Here are the same points, seen from different sides; a view may also be mirrored.
A view may leave some points out. In some views, one point has been moved. Which views, in the order they come, and which point in each? Write none if no view has one.

-- scene 1 --
In the rows, zero is written as 128.
panel a:
  gal [ 99 159 125 149 132 115 146 141]
  boza [ 98 176 144 137 130 115 145 179]
  Dige [105 170 128 145 140 125 137 173]
  nago [105 162 131 136 135 122 152 177]
  Tef [101 170 138 143 127 112 136 172]
  guram [ 99 172 153 127 139 120 136 166]
  Veval [ 99 172 134 130 126 124 138 163]
  fesen [ 96 155 142 139 132 113 142 168]
  lukem [102 156 151 134 137 123 129 163]
panel b:
  sikon [ 40 128  90  47 140 165 106  71]
  lukem [ 43 134  90  63 147 165 103  87]
  Tef [ 45 123  76  45 137 172 109  76]
  vaz [ 43 129  98  53 120 174 103  69]
  nago [ 35 120  87  45 123 170  96  80]
  Dige [ 44 120  87  51 123 163 111  75]
  Veval [ 44 121  90  49 143 165  99  68]
  gal [ 56 132 107  41 140 169 107  92]
  fesen [ 36 130  83  51 139 176 103  86]
  guram [ 43 135  77  62 138 169  95  67]
panel c:
  lukem [121 141 123 137  90  91 207 142]
  vaz [130 151 148 137  84 108 196 137]
  boza [135 154 130 150  93  98 187 130]
  Veval [130 154 124 132  95 109 203 132]
  gal [146 130 134 133  95  98 207 147]
  Dige [132 163 140 134  90 103 200 147]
  sikon [127 153 130 133  99 104 198 137]
  Tef [135 160 123 134  93  99 190 143]
  fesen [129 149 127 131  89  88 192 137]
  guram [118 155 123 147  86 102 196 130]
panel d:
  fesen [143 163 139 121 124 144 129 137]
  lukem [136 168 134 132 129 131 134 136]
  boza [136 164 153 119 133 159 129 137]
  Veval [130 154 150 126 139 141 133 136]
  guram [130 171 152 129 129 147 142 142]
  gal [127 159 136 118 130 121 112 135]
  Dige [127 157 136 119 139 151 125 150]
  vaz [118 154 143 119 123 146 127 150]
  sikon [128 156 143 124 135 146 130 133]
  nago [138 152 146 123 127 152 120 150]
  Tef [138 163 144 113 139 150 130 137]
panel e:
  Dige [ 93 129 116 136 117 143 125 121]
  fesen [ 97 116 123 134 134 134 111 119]
  guram [ 98 110 128 122 125 141 126 105]
  Veval [106 117 126 131 112 142 116 113]
  vaz [ 85 122 127 145 118 147 124 113]
  sikon [ 99 115 120 134 114 138 116 115]
  lukem [ 96 107 131 124 125 135 116 128]
  gal [ 96 108 127 145 120 153 106 138]
  Tef [107 120 114 134 127 141 120 116]
  boza [102 121 112 130 127 142 117 102]
  nago [ 92 134 123 136 125 143 111 112]
Moved in: panel a, panel c
  out of place in panel a: lukem
  out of place in panel c: boza

-- scene 2 --
panel a:
  sus [115  93 134 130 141 130 132 105 147]
  Lam [119 101 136 129 144 128 127 106 144]
  Nin [ 99 133 122 120 124 128 140 113 146]
  baza [106 129 119 116 130 132 139 118 147]
  Lon [112 118 127 129 126 127 136 125 143]
  Sizu [107 118 123 129 122 122 144 135 150]
  Zapig [104 131 123 113 136 123 140 118 153]
  nika [104 132 110 110 130 131 138 126 159]
  zapup [105 131 119 111 132 130 136 119 151]
  kabi [108 134 121 111 137 130 138 113 146]
panel b:
  kabi [113 108 149 158  85  47 138 144 207]
  sus [113 105 177 162 107  34 145 161 186]
  vimo [106  92 158 152 105  48 151 156 213]
  Lon [108  92 161 156 105  47 145 149 208]
  Lam [117 103 177 156 103  40 144 159 185]
  vuza [110  99 177 156 104  39 150 164 187]
  Sizu [ 97  89 154 163 107  50 150 147 213]
  nika [106 110 137 163  93  54 151 146 213]
panel c:
  Sizu [152 124 128 125 137 123 151 150 116]
  zapup [150 140 130 107 136 114 151 140 132]
  Lon [155 124 130 119 145 124 148 138 122]
  nika [147 139 132 106 132 106 154 149 128]
  baza [153 138 128 112 140 114 150 139 131]
  Lam [143 115 126 112 162 130 156 117 131]
  Zapig [146 142 131 110 136 121 155 140 133]
  vuza [141 108 127 112 156 132 155 121 129]
panel d:
  Nin [106  95  99 121 150 102 147 147 125]
  Sizu [115 113 108 140 158 101 141 146 125]
  Lon [106 112 112 133 150 101 144 151 133]
  nika [103  85 102 138 159 109 137 145 121]
  Zapig [ 99  94  99 130 147 102 136 150 119]
  zapup [100  90 103 130 152 103 138 150 124]
  baza [104  92 105 130 150 103 144 151 126]
  vuza [ 87 121 104 140 144  92 143 165 146]
  sus [ 90 126 105 137 142  99 150 157 150]
  kabi [ 99  89 104 126 144 102 140 153 122]
  vimo [105 112 111 131 160 100 140 146 136]
panel e:
  sus [121 214  79 137 130 148 148  51 161]
  vuza [122 216  75 131 135 152 145  52 167]
  vimo [140 201  85 125 152 164 157  45 175]
  Zapig [147 219 102 121 153 155 160  44 161]
  Sizu [149 197  93 121 142 164 153  39 172]
  zapup [147 217 100 126 155 157 166  46 162]
  Lon [138 202  87 124 145 155 158  42 172]
Moved in: panel d
  out of place in panel d: sus

-- scene 3 --
panel a:
  rimoz [127 129  80 148 183 115 111 151 178  79 149  88 102 126  89 157]
  zes [124 127  76 144 187 112 110 144 176  84 148  90  98 131  89 155]
  ziza [121 118 100 143 149  93 133 148 143  75 139  89 119 163 113 134]
  pavu [126 121  77 140 184 116 114 140 165  82 152  93  99 144  91 143]
  gipo [129 123  78 142 183 118 113 144 169  80 153  92 101 138  89 146]
  Big [131 109  88 132 165 115 128 136 135  74 159  98 110 175 101 117]
  Puguv [140 107  92 132 162 128 131 139 131  66 168  98 113 177  98 109]
  lef [130 127  79 146 183 119 112 150 175  78 153  90 102 130  88 152]
panel b:
  rimoz [100 122 101 166 165 123 155 133 138 170 130 146 110  87 104 136]
  lef [101 123 102 168 160 121 154 130 139 173 133 142 112  93 105 136]
  Buv [103 142 117 179 146 117 115 105 151 146 139 117 103 146 117  94]
  Big [107 139 116 175 140 111 120 110 148 158 132 122 107 136 120 102]
  Puguv [105 141 115 180 135 111 120 102 149 160 147 117 110 147 116 105]
  ziza [101 140 114 180 150 119 120 107 150 147 144 119 104 142 114  99]
  pavu [106 127 107 166 151 114 144 127 140 173 125 140 111 100 112 127]
  gipo [104 126 104 168 154 117 148 127 140 174 129 140 112  98 109 131]
panel c:
  Puguv [145  55 121  82  78 135 150 124 151 144  73 136 175 125  89  91]
  bapa [141  86 138  77 109 117 114 118 142 145  88 139 158 116  80  78]
  rimoz [139 100 145  76 123 110  98 116 139 146  96 140 151 113  76  73]
  Big [142  51 120  86  92 129 143 124 148 147  78 128 168 117  88  90]
  Musaf [143  58 124  86  94 127 142 123 148 144  80 132 165 118  87  88]
  pavu [138  81 135  75 114 116 104 120 141 153  87 134 159 114  80  81]
  Buv [146  48 120  93  87 131 161 124 151 137  79 130 166 119  89  90]
  lef [139  98 143  74 116 113 100 117 140 148  92 141 155 116  77  74]
  gipo [139  88 139  74 114 115 102 119 141 151  88 137 158 115  79  78]
  fova [137 100 144  70 121 111  89 117 138 153  91 140 155 114  76  75]
  ziza [147  57 124  91  88 130 158 122 150 135  81 134 165 120  87  87]
panel d:
  rimoz [150 144 116 139 127  82 145 132 141 157  98 184 147 202 128 134]
  zes [149 152 114 135 127  90 145 131 139 155 100 182 152 200 129 138]
  lef [153 148 119 140 125  83 150 132 141 155  97 183 146 195 131 132]
  Musaf [177 168 132 126 111  88 175 101 141 145  93 164 119 170 138 151]
  ziza [183 163 138 127 109  80 181  94 141 145  90 162 107 168 139 153]
  Big [178 175 132 123 110  93 177  99 140 143  93 162 120 166 139 153]
  Buv [185 169 138 122 107  84 184  89 141 143  91 158 106 165 140 158]
  gipo [155 156 119 136 123  89 153 128 140 152  97 179 145 190 132 136]
  Puguv [184 175 139 131 106  88 187 100 142 141  89 163 114 156 143 144]
  bapa [161 153 123 136 121  84 159 122 141 152  95 177 136 188 133 138]
panel e:
  Puguv [153 162 120 149 163 125 118 158 147  99 109 143  94 130 142 127]
  Big [151 163 120 148 149 119 122 164 137 102 106 136  93 136 138 126]
  ziza [153 165 125 150 154 113 113 160 139  97 102 152  92 139 140 133]
  rimoz [138 133 105 111 133  82 118 160 123 138  95 131  83 125  99 141]
  Musaf [150 160 120 144 149 113 119 162 136 104 104 140  92 135 134 130]
  zes [137 135 105 114 130  87 124 163 121 138  97 122  85 126 101 136]
  pavu [140 141 107 122 136  98 125 163 127 129 101 123  87 126 111 132]
  bapa [142 142 110 123 142  95 118 160 130 126  99 134  86 127 113 137]
  gipo [140 138 106 119 138  94 123 161 127 132 100 126  86 125 108 135]
  lef [138 134 105 113 138  87 119 159 126 136  97 130  84 123 103 139]
panel f:
  ziza [ 83 105 138 126  52 120 114 149  75 148 192  86 168 151 102 145]
  fova [ 99 123 119 129  10 129 110 124  99 155 121 100 147 158  81 146]
  Big [ 81 101 133 116  38 127 114 153  77 149 182  83 162 148 107 139]
  zes [ 99 123 117 123  14 127 108 124 101 158 127  99 147 157  85 140]
  Buv [ 80 102 138 121  53 121 113 153  74 148 198  83 168 149 107 140]
  lef [ 98 122 122 132  19 126 110 125  96 154 131 100 151 158  81 147]
  gipo [ 95 118 122 126  18 128 111 131  94 154 137  96 151 156  87 144]
  rimoz [101 126 120 131  20 124 108 120 101 157 128 103 150 159  80 145]
  bapa [ 94 117 126 129  27 125 111 132  91 153 147  96 155 156  88 146]
panel g:
  ziza [186 128 131 117  93 121 152 141  85 155 215 173  87  91 101  97]
  pavu [187 143 142 132  77 149 154 175 105 145 194 165 117 113 108 116]
  rimoz [190 153 140 143  72 145 152 185 111 141 181 164 110 130 111 118]
  Big [186 127 136 114  90 133 155 147  88 155 218 171 104  87 101 101]
  Musaf [186 130 135 118  89 131 154 149  90 154 212 171  99  93 102 102]
  gipo [187 146 143 136  78 148 153 176 105 144 189 165 114 118 108 117]
  Puguv [179 125 141 115  98 134 153 134  80 155 211 173  95  84  99 100]
  fova [187 152 146 143  73 154 152 185 111 141 179 163 119 128 110 122]
  bapa [186 144 140 134  80 141 152 169 102 146 191 167 106 116 107 112]
  zes [190 150 142 139  71 150 154 187 112 142 186 162 119 125 110 119]
  Buv [186 125 130 112  93 120 153 140  84 157 222 174  89  85 100  95]
Moved in: panel a
  out of place in panel a: ziza
